These are runs of 6 systems, one row a step. Runs of the same system follow the same rule from any start.
trace 1, L:
[[  7 -16  -5   8   1 -23  18  -8  16  -6   4  13  10  32 -13  20   6 -11
  -14 -11   6 -28  -3  -1  28   7 -14  11  -3  21  -5   2   2 -15  35  -4
    7  11  17  22 -10  12 -11 -12  13 -11  10  15]
 [  2  -8   0   0  -6 -11  17 -14   4  -5  15   2   9  20 -22  11  -5  -9
  -19   3   6 -32  -4   3  27   6  -6  -5  -5  32   9 -10  13  -7  26  -8
    6  21  21  15  -7  11 -12 -11  10 -20  16   1]
 [  3   5   6  -6  -8   2  12 -14  -1  -5  21  -2   9   2 -25   5 -21  -2
  -19  18   3 -30  -3   8  18   8   5 -22  -6  36  17 -13  21   0   1 -10
    8  25  19  -1   0   9 -11  -8   6 -24  15 -11]
 [ -7  11   3  -7  -9  14   6  -8  -9  -4  23 -10   7 -14 -25  -4 -19   4
  -18  25  -5 -19 -10   6   4   6  11 -34  -2  35  27 -16  19  15 -15  -8
    3  26   7  -9   4   1 -12  -1   5 -20  13 -20]
 [ -4  17  -2 -10  -9  24  -5 -10 -13  -2  24 -25   1 -28 -18  -5 -23   7
   -2  26  -6  -5  -6   9 -12   5  19 -36   5  21  28 -15  14  27 -42  -1
    2  18   0 -13   3  -4 -14   5   5 -12   8 -24]
 [ -4  12   0  -6  -9  26 -14  -4 -14  -3  11 -23  -5 -39  -5  -6 -23  11
    4  27  -5  11  -4  10 -23   1  15 -26   5  -1  24  -6   9  26 -53   3
    1   4 -12 -19  11 -10  -7   8  -1  -2  -2 -24]
 [  0   7  -1   1  -1  23 -17   2 -10   3   0 -22  -3 -41   6 -13 -16   9
   17  18  -4  19   3  12 -33  -2  11 -16   4 -20  15  -1   1  23 -50   9
   -3 -12 -21 -20  11 -11  -6  12  -5   9 -12 -24]
 [  4   3   2   7   1  15 -19  14  -5   2 -15  -9  -7 -33  25 -13  -3  10
   29  11  -2  23   5   7 -35   0   4   8   4 -37  -3   6  -6  16 -38  10
   -7 -23 -20 -20  12 -13   5  16  -4  12 -22 -11]
 [ 16  -8   6  14   5   0 -18  20  -2   5 -25   1  -7 -10  29 -10  14   0
   33  -4   4  28   5   4 -22  -1  -2  24  -2 -47 -13  16 -13   9 -15  11
  -12 -36 -16  -7  12  -9   7  12  -3  22 -18   1]]
trace 2, C, 9 rows:
[[ 24 -17 -12   4   5  18   2 -13  14  -9   1 -16  12 -34   0   8 -10   6
   13  12  -5 -18   9  29 -30  12  -4   3  -2  -6  11   4   3  21 -32   4
   -4  -8  -2   0   8   3 -30   7  25   4 -14 -18]
 [ 28 -29 -22  12  -3  13   2 -17  19  -4   3 -11  12 -18  -7   7  -7   0
   17   6 -11 -24  10  29 -15   7 -11   4   8  -1   7  11  12  10 -19   2
  -12  -4  10   7   9   9 -34  -2  26  -1  -6 -12]
 [ 30 -33 -26  14  -1   7   7 -19  20  -4   4 -12  11   0 -16  10  -3  -8
    7   0 -12 -26  10  19   5   0 -18   8   9  12   5   9  15  -4  -4   2
  -13  -3  17  15   6  18 -34 -12  22  -3   0 -12]
 [ 24 -32 -26   9  -4  -2   8 -15  18   0   4  -9   8  12 -24   2  11 -21
    2  -2 -12 -18   9  12  21  -4 -16  13  13  21   4   8  17 -10   9  -2
  -16   3  19  18   7  24 -20 -23  18  -5   7  -1]
 [ 16 -26 -15   4  -5   1   5 -11  12   4   3  -6   1  21 -27  -1  18 -19
   -3  -4 -11 -11   6   4  37  -7 -13  11   8  30   5   6  13 -17  14  -2
  -16   2  19  18   8  19  -5 -28  11  -6  18   5]
 [  6 -14  -8  -6  -9   1   5  -2   2  13   2   5 -10  26 -21  -8  22 -22
   -7  -8  -9   1   3  -1  39  -8  -7  12   9  29   3   3  16 -22  20  -3
  -14   2  19  10   7  12   8 -24  -4   1  16   6]
 [ -4  -2   3 -14  -7   6  -3   6  -8  14   1   5 -19  28 -14 -14  28 -20
   -6  -6  -9  16  -2 -13  34 -13   4  10  -1  20  -5  -5   7 -19  22  -3
  -17  -1  10   6  10   5  20 -16  -4   3  16   8]
 [ -8   7  11 -19  -2   7  -5  10 -15  16  -3   7 -26  23  -1 -12  25 -15
   -7  -7  -5  23  -3 -15  24 -13   5   9  -4  10 -11  -4  -4 -14  19   3
   -9  -6   1  -2  10  -2  32  -6 -14   8  13   5]
 [ -9  16  18 -20   1   5 -10  14 -20  13 -11  14 -21  14  13 -10  19  -6
    0  -8  -4  28   0 -17   9  -9   8   6  -9  -4 -12  -3  -7  -4   9   6
   -2  -8 -11  -2   3 -15  35   3 -12  17  10  10]]
trace 3, U (9 x 48):
[[ -1   3 -19 -23  -5  20  -2 -21  -6   3  11  -3  -8  -8 -14   3  -5   0
   -4  -2 -31  -6  10 -10  -3 -18 -11 -20   7  22  -7  -3   1  -4  -7  -7
    7  20  -7   1  -7   1  -8 -11   5  -3  11  -5]
 [ -3   6 -16 -25   0  20  -7 -15  -9   1   7  -4 -14 -10  -6   0  -2   4
   -6  -3 -23   2   5 -16 -10 -14  -7 -21   4  15  -6  -4  -2  -1  -9   1
    7  14 -11  -4  -6  -9  -7  -5   4   2   8  -3]
 [ -7  11  -4 -21  -1  18  -6 -13 -14   2   6  -2 -18  -9  -2   2  -3   7
   -1  -3 -21   8   5 -13 -14 -11  -2 -20   1  11 -10  -3  -9   3  -8   1
    8  12 -18  -6  -9 -10   3  -4  -1   3   5  -1]
 [-12  17   2 -19   0  13  -2  -6 -15  -1   0  -1 -16  -7   6  -2  -7   8
    1  -4 -15  12   5 -14 -15  -5   2 -19  -3   2 -10  -7 -12   2  -4  -1
   13   8 -17  -6  -7 -15   8   5  -5   5   2   2]
 [-11  19   6 -15  -2   4  -3   0 -16  -1  -2   0 -13 -10   8  -1  -9   8
    2  -3  -5  11   0 -17 -15  -3   2 -10  -2  -8  -6  -2 -12   8  -6   1
   13   3 -15  -8  -9 -15  11   7 -11   1  -1   3]
 [-15  16  10  -3  -1  -4  -4   4 -15   2   0   4  -3  -9  13  -4 -10   5
    3   2   4  11  -5 -14 -13  -2   9  -8  -4 -13   0  -3 -13   7  -7  -2
   13   3 -13  -9  -5 -15  13   6  -9  -1  -1   2]
 [-10  15   5   4  -2 -11   0   7 -11   1  -4  -2  -1  -5  13  -1 -15   5
    7   2  12   6  -7  -9 -11   4   6  -7  -1 -15   3   2 -10  11  -7   0
   14   2  -6  -8  -8  -9   7  12  -7   3  -4   7]
 [ -9   7   5  12  -2 -18  -2   8  -6  -2  -4  -2   9  -6  11   2 -18   7
    7   2  15  -1  -7  -4 -11   8   6  -3   3 -20   6   1  -5   8  -9   0
   14   0   0  -4  -7  -8   5  13  -6  -2  -5   6]
 [ -2  -1   3  17  -1 -17   2   7   3  -7   1  -3  12  -6  12   0 -13   3
   10   7  18  -4  -4   3  -9  15  -1   3   1 -18   9   4  -4   6  -8  -2
    6  -3   2   0  -6  -5   0   6   1  -1 -14   3]]
trace 4, A, 9 rows:
[[ 12   0  27   8   2  21   1   7  -6  -4   7  -9   9 -28   5 -10  -3  10
    9  31  17 -11   1  38  -9  33  22   3 -23  -1  27 -12  21  26 -32   3
  -14 -17   7 -11  24  -1   0  20  19  -4   2 -25]
 [ 10  -3  16   7  -4  24   4   4  -7  -2  13 -13   4 -30 -11 -11  -8   5
    3  34   4 -19  -2  34   0  19  16 -10 -13  17  30 -14  27  20 -29  -5
  -12  -4  12 -10  27   7 -13   8  14 -12   5 -30]
 [ 10  -2   6  -4  -8  26   3  -4  -1  -1  20 -11   2 -20 -23 -11  -7   0
   -2  27  -4 -19   1  25   9   8  13 -16  -3  31  28  -9  29  11 -27  -2
  -12   9  17  -5  25  10 -13  -4  12 -18  11 -30]
 [ 11 -10  -4  -8 -12  25   4 -14  -5   9  15 -15  -5  -6 -28  -8  -4  -8
   -6  18 -15 -16   5  15  19  -2   6 -19   5  41  21  -8  30  -1 -15  -3
  -13  15  16  -3  19  14  -9 -16   9 -16  16 -21]
 [  8  -8 -17 -13 -11  19  -1 -16  -1   9  12 -10  -9  11 -31 -10  10 -19
  -10   2 -22 -10   3   2  29 -10  -6 -11   8  42  12  -7  14 -10  -2  -3
  -14  18  15   9  11  16  -2 -27   6  -4  22 -10]
 [  4 -11 -17 -17  -6   6   5 -15  -1  11   7  -1 -17  26 -26  -4  21 -23
  -15  -9 -23   0   4 -13  34 -19  -6  -2   9  41  -3  -1   7 -21  17  -2
  -11  14  13  14   5  17   1 -29   3   2  24   3]
 [ -3  -4 -11 -18  -2   0   7  -9  -3  11  -3   8 -18  34 -15   0  27 -17
  -17 -20 -20   5   2 -17  31 -24 -11   8   4  30 -17   0  -1 -25  36  -3
   -7  15   5  13  -2  10  12 -22  -5   6  22  15]
 [ -4   2   3 -22   2  -8   6   3  -5   8  -9  23 -17  35   0   4  25 -15
  -16 -28 -10  10  -1 -23  26 -18  -8  11  -4  16 -28  -2 -10 -25  44  -4
   -2   8  -1  13  -5  -2  23 -12 -11   9  12  23]
 [-14  15  14 -18   8 -15   7  10 -14  -1 -16  31 -14  29  15   9  23  -4
  -13 -28   3   9  -7 -22   7  -8  -5  14 -18  -1 -31  -5 -18 -17  48   1
    8   3  -8   9 -12  -5  26   4  -8  11  10  27]]
trace 5, S:
[[ -5   6  15  -9  24 -19  22  -8  -3 -24  -2  35   7  13  16  33   4  13
  -16 -16   9 -34  -4   1 -14  18  -2   0 -35  -3 -17  -7 -16   7  49  -4
   24  10  -6  15 -19  -4  -7  22   8  -2   4  22]
 [ -7  -3   4   7  14 -33  19 -11   6 -25  -3  26  11  21  15  31  -8   7
   -8 -19  17 -32  -5  -4 -16  13 -15   4 -21 -15 -19   4 -20  -1  48  -4
   23  12  -6  17 -23  -1 -13  14   5   0  -5  21]
 [ -6 -10  -8  22   7 -47  17  -6  21 -20  -4  13  23  21  10  28 -13   3
   -4 -20  24 -26  -8 -11  -8  11 -19   7  -1 -21 -15  10 -21  -3  35  -8
   20   6  -2  21 -30   0 -21   2   2  -4  -7  27]
 [ -1 -18 -14  34  -3 -50   8   1  20 -13 -10   2  28  19   9  14 -14  -3
   10 -14  26 -12  -8  -8  -1  10 -18  18  13 -29  -4  18 -14  -6  19  -6
   15   5   5  15 -21   4 -13  -4   0  -7 -11  25]
 [  3 -22 -14  42 -15 -48   5  12  18  -2 -12 -11  24  16   6   1 -13 -12
   14  -9  28  -1  -5  -3  11   9  -8  20  26 -28   7  21  -6  -5   5  -2
    2  -7  14  11 -11   7  -1  -6  -9  -4 -15  20]
 [  9 -24 -12  42 -20 -39  -2  20  16   6 -17 -16  15  18   3 -13   1 -18
   23  -5  21  11  -3   6  21   8  -3  28  26 -24  13  22   2  -5  -6   3
  -10 -17  19   9   7  11  10 -13 -11   0  -7  13]
 [ 19 -26  -7  30 -16 -13  -9  24   6  18 -19 -13   4  12   6 -21  14 -26
   30   4  16  17   5  11  24   4  -1  36  23 -15  11  19  11  -9 -17   7
  -24 -28  22  -1  20  10  11 -12  -4   6  -5   0]
 [ 26 -25  -2  20  -2  14  -9  18   3  20 -17  -9  -7   6   3 -24  33 -21
   22   6  -1  28   8  16  22   2   4  36  11 -10   7  13  14  -9 -19  10
  -31 -38  14   2  33  12  13 -10   2  16  -2  -8]
 [ 30 -24   5  -5   7  36 -14   8  -3  22 -16  -3 -23   2   1 -20  43 -16
   20   2 -21  21  18  16  12  -4   2  32  -5  -2  -3   5  14  -7 -12  15
  -37 -36   6   0  35   7  11 -11  10  23   3 -11]]
trace 6, B:
[[ 10 -12  -5  -2 -15  29  -2  -3  -3  10  12 -22  -2 -13 -30 -19  -1  -9
    2  22 -10  -4   5  22  22  -2  11 -11  10  35  28  -1  32   2 -30  -4
  -20   3  24 -10  27  17  -2 -11   4 -15  15 -28]
 [ 12 -12   6  -1 -13  24  -6   9  -6  17   4 -16 -11  -2 -24 -28  17 -13
    2  24  -2   8   0  22  32   3  16   3   7  22  23  -4  28   1 -24  -3
  -29  -8  22  -6  34  11  11 -17   4  -5  13 -22]
 [  9  -6  11   2  -8  15  -8  20  -7  20  -4  -5 -11  11 -12 -27  26 -17
    2  16   4  15  -4  18  35   2  21  14   0  15  17  -3  22  -5  -7   3
  -33 -21  20  -4  34  11  19 -13  -4   4  10 -11]
 [  8  -7  20   3  -2   1  -5  24  -4  18  -9  10 -12  23  -1 -23  37 -19
    6   3   5  18   0   7  37   2  11  27  -6   4   0   1   9 -16  10   5
  -26 -24  18  -2  24   7  30  -6  -5   5   8   4]
 [  0  -7  19  -1  -1 -11   5  21  -9  15 -20  18 -16  36  10 -13  37 -16
    4 -13   6  19   2  -5  37  -2   2  33  -8  -9 -17   4   1 -22  35   4
  -16 -16   7   9  12   3  34 -10 -10  10   6  18]
 [ -6  -3   8  -5   4 -21   6  13  -4   8 -14  26 -15  37  11   1  32  -9
   -3 -27   4  10   0 -18  25  -8  -8  27  -8  -4 -30   8 -12 -28  48  -2
   -5  -7  -2  12  -3  -2  34  -6  -8  13   2  27]
 [-12   1  -2 -12   9 -27   8  -5  -1  -4 -14  31 -11  35  13  16  17  -7
  -12 -37  -3   6  -3 -26   7 -15 -12  15  -6  -1 -37   3 -25 -26  54  -5
   13   9  -8  18 -15  -2  20  -7 -12  16   4  37]
 [-17   6 -14 -18   3 -24   9 -12  -5  -8  -8  23  -8  25   8  23  -2  -5
  -13 -38 -15  -2  -1 -40 -10 -22 -17  -6  -1  -3 -33   4 -31 -15  44  -2
   26  24 -16  14 -34 -10   5  -6 -13  13   4  33]
 [-18  13 -28 -22  -4 -14   2 -26  -9  -9   2   4  -6   5   3  30 -19  -1
  -11 -26 -22  -1  -2 -41 -23 -24 -24 -26  13   4 -25   4 -32  -4  19  -4
   38  39 -23   8 -42 -13 -12  -5  -7   5   0  21]]

Which system made each of these runs?
trace 7:
[[-16   2  -8  44 -17 -41  -4  10  11  -4   4 -25  32 -14   8  -3 -36   4
   15  15  35   7 -19  -3 -11  12   1  -6  26 -37  29  13  -5  14 -27  -8
   13   0   2 -10 -10  -7  -8   4 -15 -14 -17   3]
 [-11   3   2  41 -22 -37 -13  29   5   5  -7 -22  18   1  10 -21 -24  -6
   23  16  37  24 -17  -2   6   7  13   7  23 -41  26  13  -1   8 -27  -2
    0 -15   5 -12   1 -10  12   1 -18 -13 -16   1]
 [ -4   0  14  33 -20 -24 -15  38  -4  12 -14 -17   8   4  11 -31  -4 -12
   28  13  31  36 -10   0  17   6  15  21  17 -34  21  11   8   2 -27   6
  -13 -28   9 -10  18  -6  28  -3 -18   0  -5  -4]
 [  5   1  21  13 -13  -2 -15  39 -12  24 -18  -8 -11   7  11 -39  20 -15
   18  11  18  42  -8   5  24   6  22  29   0 -18  12   8  11  -7 -22   7
  -25 -34  14 -13  30   1  39  -5 -10   9   1  -1]
 [ 10  -3  26  -7   2  24 -15  28 -15  23 -14   6 -24  11   7 -31  46 -16
   12  10  -4  39   5  14  25   1  21  27  -9   0   2  -3  11 -12  -9  11
  -35 -37   9  -5  37   3  37  -5  -5  20   5  -9]
 [ 15  -3  25 -33   9  44 -10  11 -19  18 -11  21 -37   6   2 -25  48 -10
    4  -5 -25  25  16   6  21  -4   8  23 -26  14 -18  -8  10 -12  13   8
  -30 -28  -1  -2  37   1  32  -3   7  21  18 -11]]
  S
trace 8, 6 rows:
[[ 16 -14 -22   4  -6  10  -2 -19  12  -3   2 -15   7 -18 -13   5 -14  -1
   11   6 -16 -12  12   7  -9  -7 -14  -7  11  11   7   9   5   6 -17   1
   -6   9   3   4  -1   7 -25 -11  12  -5   0 -12]
 [ 16 -18 -25  -2  -9   8   1 -21   6  -1   7 -10  -2   0 -21   8  -5  -8
    1   2 -22 -17  11   1   4 -11 -18  -8  12  22   1   3  10  -3  -2   1
   -5  16   7   8   3  11 -22 -14  10  -5   8 -10]
 [  9 -15 -20  -9  -6   6   8 -15   2  -2  10   0  -1  10 -25   4   5 -13
   -8  -4 -15 -15   8   0  18 -10 -15  -6   4  26  -3  -2   9 -10   9  -1
   -7  16   9  10   0  15 -14 -15   5  -5  16  -3]
 [  8  -6  -6  -7  -2   6   7 -13  -1   1   8   7  -8  15 -19   4   8 -15
  -12  -4 -10 -14   2  -2  26  -6 -11   0  -3  29  -5  -4  10 -13  19   1
   -7  16  12  11   3   7  -3 -14  10  -4  17  -2]
 [  0  -2   6 -14  -3   5   6  -3  -4   4   5  13  -9  21 -13  -2  17  -7
  -16  -2  -8  -9   1  -3  32  -3   2  -1 -10  30  -2  -7  11 -12  27  -1
   -8   7  12   9   7   6   8  -7   4  -6  21   2]
 [ -3   4  17 -11  -2   2   8   9 -11   5   2  16 -11  18  -2  -9  17  -8
  -13  -3   1  -3  -3   0  29   4   4   9 -15  18  -5  -9   7 -11  24   0
   -7  -2   9   5   9   4  15  -4   1  -6  15  -1]]
  C
trace 9 (6 x 48):
[[-12   1 -20  -3  -8 -24  13 -14   4  -7  10   4   8  27 -13  15  -9 -11
  -17 -11  -4 -17  -7 -20  10  -9 -13 -13   4  15  -3   0  -8 -10  28  -7
   15  27   5  13 -22   5  -8 -10  -3 -10  12  17]
 [ -5   2 -15  -1 -15 -13  10 -14   6 -10  13  -5   8  10 -21  10 -22 -10
  -14   0  -4 -20  -7 -13  10 -12  -9 -26  14  28  15  -1   4  -2  13  -8
   16  32   7   8 -20   2 -14 -10  -4 -14  11   4]
 [ -9   0 -20   6 -18  -4   6 -19   5  -4  18 -21  11 -12 -22   3 -30  -1
   -7  10  -5 -19  -5  -3   4  -5  -2 -31  17  22  23   0  11   7 -16 -11
    7  27   9  -1 -12   4 -15 -10   0 -17   9  -7]
 [ -1  -2 -20   9 -22   5  -4 -10   4   0  14 -30  13 -19 -20  -4 -29   1
    5  18  -3  -7  -3   8  -2  -2   1 -25  22  13  29   5  16  16 -38  -4
    1  15   9  -8  -4   1 -17  -9   4 -15   2 -14]
 [  5 -10 -17  12 -18  10  -9  -4   1   3   7 -32   9 -28 -12 -15 -23   0
   18  23  -3   2   0  14  -9   3  10 -14  21   1  30   3  14  18 -50   4
   -5   0   5 -12   7  -2 -14   0   6  -8  -3 -23]
 [ 14 -10  -8  13 -14  20 -15   7  -1   4  -4 -27   0 -32   0 -17 -12   0
   25  20   0  14   9  21 -11   8   8  -2  16  -8  23   7  16  19 -49   5
  -14 -16   3 -15  19  -2  -6   1   5   2 -10 -23]]
  L
trace 10, 6 rows:
[[ 19 -32 -11  17  17 -23  13  -5  21  -6 -21  18   9  22  14  20  19  -4
    6 -27   6 -16   9   7   0   6 -25  38  -8 -17 -28  15 -14 -13  39   3
   -1 -15   7  26  -3  13 -12   1  11  13 -13  27]
 [ 11 -30  -4  20  13 -32  17  -5  19 -10 -11  20  13  31   3  20  17  -7
    1 -20  16 -24   1   9  15  13 -19  33  -9  -8 -12  10  -4 -14  48  -1
   -1  -4  16  26  -8  14 -10  -6  12   0  -2  22]
 [ 11 -20   4  16  12 -27  24  -5  19  -8   3  14  19  34  -8  18  10 -12
  -14 -11  15 -31  -1  12  27  16 -13  22  -8  13   0   2   6 -14  41  -7
    4   5  28  22  -8  17 -10  -3  13 -11   7  17]
 [  1  -6   8   6   3 -22  23  -6  10  -9  12  13  15  29 -18  10   0 -10
  -22   2  18 -36  -5  11  31  16   0   1 -12  28  14 -14  15  -5  28  -7
    1  14  30  14  -3  15  -9  -7  13 -17  16   6]
 [ -3   7  12  -2  -7  -4  14 -10  -3  -2  20   6  10   7 -21   1 -13  -2
  -24  17  12 -36  -8  11  28  10   9 -18  -9  39  21 -19  23  -1  11 -15
    6  26  25   1   1  11  -3   0   8 -28  18  -8]
 [-12  17  10 -13 -12  14   8  -8 -16  -4  25  -4   1 -10 -24  -3 -17   4
  -22  28   1 -24 -10   4  15   9  19 -36 -10  40  30 -23  26  11 -11 -12
    2  26  17  -7   8   3  -7   4   1 -25  18 -16]]
  L
